(in the rows, 128 means zero)
Rotation paths and how fast each direction turns (degrees a step)
Each turn is a multiple of 5 degrees from 10 to 175, or 0.
Each row of a path follows its step; steps can be skipped.

step 2: [133 127 126 140 122 130 121 122 121 126 136 124 127 126 129 125 123 141
 133 126 132 121 114 134 129 128 127 122 123 131 119 128 130 121 131 127
 130 126 116 124 123 124 123 125 120 136 134 132 125 133 133 126 133 125
 123 126 128 135 135 118 121 126 131 133 126 128 116 133 129]
step 7: [123 131 129 124 131 134 129 121 131 127 131 130 132 120 129 126 127 132
 119 128 132 126 124 132 141 122 119 128 137 129 131 124 121 126 117 130
 119 126 129 126 118 123 132 135 128 133 122 126 134 130 132 123 133 123
 137 124 127 132 117 134 127 139 135 125 125 122 142 122 122]
step 8: [138 124 128 136 127 126 134 132 130 125 125 132 133 119 127 118 133 121
 134 132 131 123 127 130 126 134 124 137 139 129 137 127 136 118 126 123
 136 130 124 132 125 124 131 123 132 125 123 136 130 126 135 137 122 127
 114 135 129 130 136 126 134 129 135 125 132 124 122 128 121]
step 25: [125 124 132 127 129 118 126 130 127 122 123 126 139 119 127 124 129 118
 125 119 131 127 123 126 131 127 138 127 126 124 129 129 136 130 136 130
 137 128 132 132 130 118 127 124 130 131 123 119 134 139 137 137 124 131
 130 122 137 129 125 126 140 135 132 131 122 131 131 135 137]
step 29: [124 130 126 136 128 126 120 129 124 130 131 126 126 133 126 130 139 127
 129 136 127 123 140 121 116 127 126 132 128 130 113 124 129 120 132 123
 122 126 125 125 131 126 132 138 123 135 126 134 130 125 130 132 136 132
 124 127 136 123 124 139 130 133 128 140 129 124 122 118 130]
step 35: [132 131 127 136 126 135 129 128 141 127 125 128 120 133 138 131 121 134
 142 127 119 133 131 127 128 134 120 128 134 122 124 125 132 134 128 128
 126 131 136 128 136 128 131 124 135 131 127 136 127 133 129 137 140 129
 133 138 125 122 126 122 128 126 132 137 127 129 123 132 119]
step 36: [142 131 138 118 126 128 125 121 126 118 130 133 127 134 125 126 126 134
 123 123 127 121 130 130 120 129 128 128 121 128 128 127 126 135 127 131
 132 123 138 126 131 117 126 124 131 127 132 123 128 130 118 127 118 125
 138 131 133 126 131 120 132 137 122 115 133 119 129 122 129]
step 38: [135 129 119 128 127 127 126 119 121 132 128 122 123 115 144 131 139 129
 122 127 130 134 125 126 124 128 121 128 130 132 121 123 122 131 133 119
 125 128 128 137 124 125 122 135 124 131 122 133 134 117 129 127 131 131
 135 115 132 138 130 129 130 129 131 133 131 133 122 128 128]
Speeds:
[129 128 128 128 130 129 128 128 128 130 127 130 127 129 128 127 128 129
 128 126 128 127 130 128 129 126 127 130 129 128 127 128 128 128 128 129
 128 128 128 126 129 128 123 130 129 128 127 126 127 130 127 131 129 127
 128 126 129 127 128 128 126 126 126 128 131 127 126 128 129] : 45
[127 127 127 130 126 128 127 125 127 126 129 127 128 129 127 128 129 127
 127 128 129 126 127 127 127 126 126 127 128 128 124 128 127 129 131 128
 128 126 130 127 129 126 129 129 127 128 130 126 130 129 128 127 128 125
 128 126 129 129 127 129 128 130 128 126 129 130 127 127 128] : 160
[126 129 130 127 127 127 129 126 129 128 126 126 127 129 126 130 127 128
 127 129 129 125 128 129 127 128 129 128 130 129 129 127 127 129 128 130
 127 129 128 126 129 127 128 129 128 128 127 128 128 127 126 127 124 128
 129 128 127 127 130 128 130 126 125 128 127 129 127 130 127] : 120
[125 128 128 129 128 128 130 129 129 129 130 127 129 127 130 127 131 129
 128 126 128 128 126 130 128 128 129 129 128 130 129 129 128 126 129 128
 127 127 126 129 126 127 125 129 128 127 130 127 130 128 129 128 126 129
 128 127 127 129 129 127 128 129 129 127 131 128 128 130 125] : 60
[127 127 127 128 128 129 130 129 128 129 130 126 129 132 127 128 127 130
 128 128 129 130 129 129 127 127 127 130 129 128 129 127 128 130 128 128
 126 128 129 126 127 129 128 126 129 126 128 127 130 127 129 129 131 127
 127 127 128 127 127 130 128 125 129 127 127 129 132 128 126] : 170
